In the rows, zero is written as 128.
Each named turn below is shown by a few rows before and after it. Which turns, in which order, take the first row of each later pair to the second? The first pair is answered.
Q880 (before -> after):
[ 76  99 133 111 122 167 106 146 108 120 172 148 153] -> [137 120 138  52 119 125 121 154 163 148 154 120 151]
[101 112 129 130 135 153 132 141 139 128 129 144 132] -> [133 127 132 101 116 132 129 139 150 140 112 115 123]
[153 135 127  96 134 114 138 145 181 153 111 141 148] -> [116 126 118 137  81 149 101 119  92 133  92 112 129]
[ 89 112 137 151 105 165 101 113  98 112 110 114 115] -> [118 121 145 115 164 130 143 139 194 128 133 155 139]
Q866 (before -> after):
[120 116 128 110 123 136 124 101 129 138 117 128 116] -> [118 115 128 113 125 143 126 102 132 137 121 129 114]
[172 156 100 101 154  75 120 125 129 147 114  96 142] -> [156 151  96 119 135  82 104 114  89 138 103  87 133]
[151 119 107 155 147  78 137  96 101 149 113 133 143] -> [141 115 107 165 140  90 134  89  87 143 115 132 141]
Q456 (before -> after):
[106 123 149 117 109 157 137 126 165 126 138 127 127] -> [117 138 118 158 160 102 138 130 121 119 113 146 137]
[144 148 120 116 126 125 119 128 116 126 113 130 119] -> [134 139 131 109 125 145 127 125 142 125 132 142 125]
[116 104 140 172 148 147 122 139 157 105 118 175 141] -> [151 122 122 167 104 118  96 124 102 115  75 114 119]
Q363 (before -> after):
[ 89 116 117 182 143 128 119 128  68 114 129 146 144] -> [146 132 122 120  88 108 106 118  81 138 102  74 118]
[126 127 133 112 132 124 128 138 150 119 143 121 123] -> [116 126 124 133 150 116 128 139 134 117 140 138 126]
[ 58 118 169 131  64 175 128 141 104 111 178 133 137] -> [ 65 130 138 178  89 127 117 140  41 106 140 130 134]
Q147 (before -> after):
[157 144 120 106 140  88 145 122 123 141 103 129 131] -> [125 132 123 130 166 107 153 130 127 131 127 170 146]
[ 93 128 122 159 128 139 116 124  90 128 129 149 111] -> [101 128 124 143 104 150 108 119  90 133 124 127 102]
[112 127 149 110 118 145 130 122 163 131 146 137 137] -> [133 138 143  94 108 130 126 118 158 138 133 115 128]
[ 96 122 136 159 106 148 140 116 121 114 148 147 150] -> [117 129 140 135  75 147 133 105 118 119 133 109 135]
Now pairs of rows:
Each pair is 2 to 3 turns apart.
[106 105 137 126  85 182 112 117 125 122 141 110 109] -> [173 134 119 100 143  92 141 140 165 147 115 111 119]	Q456 then Q880
[147 111 144  82  95 136 113 127 143 171 134 105 126] -> [158 125 121 105 108 105 106 123  99 169 105  93 122]	Q456 then Q880
[143 142 107 149 139  59 131 137 116 136 108 132 115] -> [129 143 106 153 155  63 137 141 122 136 116 152 120]	Q880 then Q880
[ 86 105 163 181 100 172  94 105  78  86 141 150 113] -> [170 134 170 105 170  95 149 139 209 125 147 170 135]	Q456 then Q880
[ 95 108 158  95  80 200 113 125 159 126 170 118 116] -> [132 142 107 143 102 107  88 119  48 125  95  79 103]	Q363 then Q363
[123 125 125 116 172 107 119 142 158 134 145 161 131] -> [ 99 121 114 153 153 119  94 129  92 119 131 150 123]	Q456 then Q880
[165 138 100 120 140  53 110 143 106 122  98 112 132] -> [141 119 118 114  78 111  88 124  80 115 108  84 115]	Q363 then Q880 then Q147
[140 125 136  94  89 134 102 116 121 133 117  88 113] -> [ 93 107 145 129 144 164 128 136 145 115 158 157 144]	Q866 then Q880
[171 127 134 138 126 124 135 123 101 140  86  81 122] -> [134 113 131 171 128 146 132 117  77 124  97 102 123]	Q880 then Q880 then Q880
[120 124 116 148 107 152 122 121  91 135 111 107 127] -> [127 124 115 148 164 129 150 139 131 138 125 151 150]	Q147 then Q880
[100 132 105 155 110 137 117 122  74 120 109 132 132] -> [129 132 125  91  74 149 126 121 131 136 117  98 122]	Q456 then Q866 then Q147
[ 92 110 127 112  75 173 161 124 198 135 174 109 120] -> [120 143  63 183 136  68 147 126  86 127 101 107 121]	Q147 then Q363 then Q456
[137 146 104 127 122  98 141 121  65 150  92 135 126] -> [125 125 143  76  84 160 151 127 144 159 132 137 126]	Q456 then Q866
[161 124 137  93 130 119 143 141 183 143 130 125 138] -> [140 119 129 119  79 144 108 115 104 130 110  88 115]	Q147 then Q147 then Q880
[122 115 154 104 196 140 152 115 195 137 147 130 131] -> [ 90 105 151 124 117 183 107  81 106 120 124  79 101]	Q147 then Q147 then Q880
[104 134  98 120  59 120  79 114 119 120 117  57 141] -> [107 130 111 113 145 107 130 151 219 121 165 137 180]	Q866 then Q880 then Q866
[116 131 131 144 119 150  79  85  56 110 119  85  85] -> [166 154 115 124 154  88  95  96  79 127  97  79  88]	Q880 then Q456
[ 76  94 136 182 144 130 126 126 102 118 181 151 131] -> [136 128 110 169 148  58 120 123  73 132 129 110 119]	Q866 then Q363
[123 125 130 116 176 108 147 143 178 133 162 156 148] -> [ 76 103 144 132 118 176 123 124 142 115 173 140 136]	Q147 then Q880 then Q880
[183 136 145  83 138  91 142 151 186 152 131 126 133] -> [120 116 143 138 173 128 147 155 175 127 162 184 152]	Q880 then Q880
[122  74 166 160  96 169 121 117  91 123 130  87  95] -> [170  94 168 111  93 135 132 122 131 144 118  61  91]	Q880 then Q880
[174 146 111 147 139  89 117 151  63 128  85  75 129] -> [ 89 107 141 184 171 170 136 163 104 105 158 161 160]	Q456 then Q363
[ 41 100 131 139 123 216 125 184 182 119 195 200 145] -> [119 120 146  46  70 192 124 179 234 155 172 127 120]	Q866 then Q147
[160 152  95 166 144  57 117 126  81 128  75 110 112] -> [188 158 107 129 163  44 140 138 146 141  91 122 125]	Q147 then Q880
[128 131 116 151  89 130  94 109  54 110  96  84 102] -> [188 151 121  87 110  82 120 123 131 143  91  72 106]	Q880 then Q880
[122 124 142 114 147 140 155 142 193 127 151 151 147] -> [127 143 100 176 155  94 127 128  88 114  98 131 134]	Q456 then Q880
[ 90  96 136 195 130 173 123 132  76  95 122 123 105] -> [138 106 161 117 166 151 172 158 205 127 152 142 124]	Q880 then Q147
[157 147 140 120 181 105 167 160 163 146 150 145 129] -> [157 143 147  99  85 143 131 131 114 146 128  73  94]	Q147 then Q880
[126 131 127 136  73 144 112 113  88 114 109  97 108] -> [169 152 114 122 155  71 149 141 145 134 109 130 132]	Q880 then Q880 then Q147
[130 141 117 137 134 101 122 127  87 128 103 126 130] -> [120 132 137 114 154 125 143 141 152 134 139 159 147]	Q363 then Q456
[113 136 135 145 137 150 131 117 110  95 151 155 109] -> [139 155 119 146 143 110 128 116  95 105 126 137 105]	Q866 then Q363
[155 133 122 109  96 119  98 130 127 133  99  85 108] -> [164 139 118 110 150  89 120 148 162 138 110 123 125]	Q363 then Q363 then Q880
[145 110 136  96 156 130 134 155 201 129 171 156 159] -> [143 102 145  74  74 169 101 127 165 129 160  96 133]	Q456 then Q866 then Q456
[ 88 103 142 137 141 165 130 127 148 128 166 165 146] -> [ 99 109 139 129 155 148 140 132 159 130 164 170 149]	Q880 then Q363
[ 73  92 124 179 175 107 136 157 103 105 130 156 126] -> [ 84  85 160 107  75 168 116 138 134 119 141  92  97]	Q456 then Q363
[ 67 102 116 176 199 154 138 137 132 104 172 214 168] -> [ 52  96 128 162  82 212  87  99  67  99 156 130 125]	Q880 then Q880 then Q456
[183 125 148  83 114 121 122 137 128 140  98 102 128] -> [181 131 134 108 130 105 122 138 101 136  88 106 128]	Q363 then Q363 then Q363
[149 140 130  81 193 104 158 161 175 132 165 166 156] -> [184 161 120  69 175  65 143 152 142 141 126 125 143]	Q363 then Q363
[ 97 112 142 110 100 176 130 115 150 113 138 123 125] -> [125 128 132 110 160 124 155 135 182 120 133 151 142]	Q363 then Q880 then Q147
[136 141 156  75 107 119 135 140 148 133 101  83 124] -> [ 99 123 165  97 140 149 152 153 176 118 141 138 140]	Q456 then Q147
[158 139 115 101 129  76 124 143 118 127 105 109 137] -> [ 92 112 121 148 115 135 109 135  80 100 129 133 138]	Q880 then Q147
[ 85  97 147 137  94 190 120 113 129 121 152 130 126] -> [147 129 127 119 174  98 157 140 185 145 137 155 149]	Q363 then Q880
[ 63  91 125 147 137 184 129 105 103 122 163 163 149] -> [126 125  87 156 150  89 116  98  45 135 100 116 135]	Q866 then Q456
[124 116 126  94  54 193  89 117 137 137 143  85 113] -> [114 131  72 195 161 110  96 135  60 119 114 145 134]	Q363 then Q866 then Q363
[116 139 113 187 189 112 140 121  86 107 127 165 150] -> [191 165 116 111 161  68 144 122 131 141  98 104 132]	Q866 then Q880
[154 135 143 111  54 146  87 118  82 133  98  84 103] -> [ 87 104 156 151  84 203  96 129  93 108 146 150 126]	Q456 then Q880 then Q880
[136 100 117 165 168  75 126 134 133 149 105 145 163] -> [134  86 153 103 104 135 126 125 191 159 135 118 150]	Q363 then Q866 then Q363
[182 142 122  89 126 103 146 126 181 128 142 102 131] -> [ 91 107 125 163 113 180 124 113 116  89 170 140 130]	Q880 then Q456
